[91,80,136,178,108,143,132,133,136,135,79,135] = Z_963
[178,136,136,133,79,132,143,134,91,108,80,135] = Z_523
[166,79,150,128,153,103,138,174,136,110,237,237] = Z_215
[128,153,237,134,174,110,150,80,237,138,103,166] = Z_926
order: [135,79,135,136,133,132,143,108,178,136,80,91]
Z_963
order: [166,103,138,237,80,150,110,174,134,237,153,128]
Z_926
which: [127,154,236,135,174,110,151,78,238,139,103,167]
Z_926
which: [166,79,150,128,153,103,138,174,136,110,237,237]
Z_215

[120,156,164,235,54,72,163,111,98,74,143] = Z_108
[191,172,75,114,159,158,89,171,30,36,95] = Z_970
[232,165,76,102,209,163,123,134,74,97,128] = Z_854
[199,139,70,128,201,153,91,142,34,72,99] = Z_566
[235,164,74,143,156,163,120,111,55,72,98] = Z_585
diff Z_585: [235,164,74,143,156,163,120,111,54,72,98]
8, [55]
loc: [172]
Z_970, 1
order: [98,72,55,111,120,163,156,143,74,164,235]
Z_585
which: [191,172,76,115,159,158,89,172,30,36,95]
Z_970

[127,128,161,105,180,125,183,216,129,135] = Z_763
[132,139,132,126,165,145,135,202,109,111] = Z_257
[139,136,115,154,95,136,101,60,146,139] = Z_54
[122,133,166,120,184,140,172,235,88,136] = Z_723
[136,128,124,142,96,123,119,57,159,147] = Z_910
[157,168,86,163,143,180,69,165,125,79] = Z_969
[116,106,183,108,130,93,201,109,151,189] = Z_279
[133,119,144,102,135,103,172,119,188,146] = Z_236
[113,118,178,129,143,121,174,151,92,174] = Z_913
[138,152,119,170,123,119,96,159,57,119] = Z_240
[139,133,126,165,145,135,202,109,111,129] = Z_716
[124,107,178,121,105,91,191,54,177,202] = Z_214
diff Z_763: [128,128,161,105,180,125,183,216,129,135]
0, [127]
which: [113,118,177,129,143,121,173,150,92,174]
Z_913
which: [130,93,201,109]
Z_279
which: [135,103,172]
Z_236
which: [96,123,119,57,159]
Z_910
which: [139,132,126,165,145,135,202,109,111]
Z_257

[44,108,121,62,117,68,210,100,70,191,119,129,137,152,95,111,98,100,156,121,118,163,78,151,134,225,23,128,50,107,173,88,131,105,89,61,124,162,161,107,141,14,180,65,131,191,160,174,147,137,195,140,144,130,131,132,205] : Z_837
[111,191,101,137,134,210,124,137,78,225,195,100,108,141,14,173,65,70,131,144,131,117,118,132,161,23,152,61,160,107,105,162,205,156,174,147,121,151,95,129,121,191,68,140,98,50,89,180,107,88,163,130,119,62,131,44,128] : Z_752
[102,162,98,130,133,198,165,93,70,194,169,122,101,177,55,130,80,91,146,127,132,143,141,107,168,85,109,63,157,124,83,165,169,162,183,125,133,136,59,134,133,186,75,134,130,125,116,154,140,114,84,151,129,109,150,92,104] : Z_172
which: [46,109,121,63,119,67,210,100,71,193,119,126,139,151,93,109,96,100,156,121,119,163,79,153,134,225,23,129,49,109,173,90,131,105,87,61,123,162,160,106,141,13,180,62,129,191,159,176,149,139,196,139,145,133,130,132,204]
Z_837
order: [128,44,131,62,119,130,163,88,107,180,89,50,98,140,68,191,121,129,95,151,121,147,174,156,205,162,105,107,160,61,152,23,161,132,118,117,131,144,131,70,65,173,14,141,108,100,195,225,78,137,124,210,134,137,101,191,111]
Z_752

[96,196,171,107,138,94,215] = Z_610
[136,92,136,143,146,123,230] = Z_627
[146,77,116,147,137,108,227] = Z_978
[96,196,171,150,113,81,194] = Z_863
[127,109,153,138,154,137,226] = Z_375
[90,201,188,106,150,180,85] = Z_683
[87,200,202,108,161,188,117] = Z_168
[104,186,153,108,128,157,42] = Z_550
[127,196,153,138,154,137,226] = Z_337
loc: [194]
Z_863, 6
which: [106,185,152,110,128,159,43]
Z_550
loc: [143]
Z_627, 3

[126,138,133,93,108] = Z_234
[141,107,109,212,164] = Z_779
[126,156,99,103,186] = Z_866
[141,107,113,176,149] = Z_851
[154,143,118,101,174] = Z_390
[110,138,81,116,158] = Z_34
[106,152,115,123,160] = Z_700
[113,137,80,114,158] = Z_472
which: [141,108,111,212,165]
Z_779
diff Z_390: [154,143,118,101,175]
4, [174]

[130,90,121,124,177,154,178,147,161,127,161,125,115,234,103,131,145,136,104,134,139,69,110,104,119,154,178,132,120,130,153,174,161,139,153,56,185,130,114,145,89,102,141,148,98,159,99,165,64,128,102,154] : Z_14
[116,86,141,109,93,181,160,183,170,97,134,60,180,161,98,134,95,121,148,176,135,110,99,103,160,173,157,151,142,110,190,112,166,134,103,142,167,103,149,149,114,144,73,121,72,170,94,104,121,115,143,72] : Z_522
[106,158,102,154,115,98,166,157,105,75,88,176,109,61,152,122,111,134,73,158,118,140,99,185,110,101,122,77,146,106,120,97,66,180,125,137,82,74,119,100,166,160,123,140,144,109,122,147,178,140,132,154] : Z_495
[123,195,105,201,158,103,168,136,127,76,155,156,105,142,146,153,145,129,118,125,164,140,141,125,145,130,106,127,124,126,85,203,111,145,166,105,125,53,82,121,149,104,168,148,159,98,143,149,146,110,142,218] : Z_334
[160,128,169,117,146,122,44,58,107,192,136,88,113,115,119,106,148,123,162,73,112,169,143,92,90,88,102,142,112,136,95,145,120,93,134,162,106,223,158,166,71,112,159,144,128,135,171,99,151,142,126,110] : Z_248
[190,127,192,111,145,141,50,91,91,172,138,52,118,108,129,118,121,164,156,86,104,177,147,87,117,90,127,147,140,145,104,124,118,104,136,167,100,186,192,159,111,91,133,148,120,147,173,90,147,119,143,124] : Z_760
[134,189,97,189,142,107,168,146,128,64,139,124,115,100,141,161,124,94,107,148,158,157,113,144,132,112,114,115,131,134,94,180,66,141,169,115,75,49,92,134,127,119,141,146,141,88,133,182,170,124,144,202] : Z_867
which: [94,180,66,141,169,115,75,49,92]
Z_867
diff Z_14: [130,89,121,124,177,154,178,147,161,127,161,125,115,234,103,131,145,136,104,134,139,69,110,104,119,154,178,132,120,130,153,174,161,139,153,56,185,130,114,145,89,102,141,148,98,159,99,165,64,128,102,154]
1, [90]
loc: [172]
Z_760, 9
which: [148,159,98]
Z_334
diff Z_14: [130,90,121,124,177,154,178,147,161,127,161,125,115,234,103,131,145,136,104,134,139,70,110,104,119,154,178,132,120,130,153,174,161,139,153,56,185,130,114,145,89,102,141,148,98,159,99,165,64,128,102,154]
21, [69]
which: [160,130,171,118,144,121,46,58,106,191,137,88,115,116,119,106,148,124,161,74,113,169,144,92,89,88,103,141,113,136,93,143,120,92,133,163,106,224,159,167,71,112,158,144,125,136,171,98,153,141,128,112]
Z_248

[73,113,114,65] : Z_628
[68,119,237,65] : Z_884
[51,102,166,128] : Z_543
[51,102,233,71] : Z_53
which: [51,102,233,71]
Z_53
loc: [113]
Z_628, 1

[128,228,109,125]  Z_73
[112,128,99,127]  Z_116
[135,97,37,131]  Z_77
[150,146,195,133]  Z_284
[128,86,55,131]  Z_661
[174,185,107,126]  Z_579
[42,127,99,125]  Z_216
[128,228,109,128]  Z_71
[135,97,13,131]  Z_704
[234,137,129,129]  Z_144
loc: [126]
Z_579, 3
which: [174,185,106,127]
Z_579

[127,142,85,58,178] -> Z_709
[98,57,186,32,58] -> Z_727
[58,143,127,85,178] -> Z_155
order: [58,178,127,142,85]
Z_709
which: [58,143,127,85]
Z_155
order: [178,85,127,143,58]
Z_155
diff Z_727: [98,57,187,32,58]
2, [186]
which: [57,186,32,58]
Z_727
which: [57,143,128,84,178]
Z_155
which: [127,142,87,57,177]
Z_709

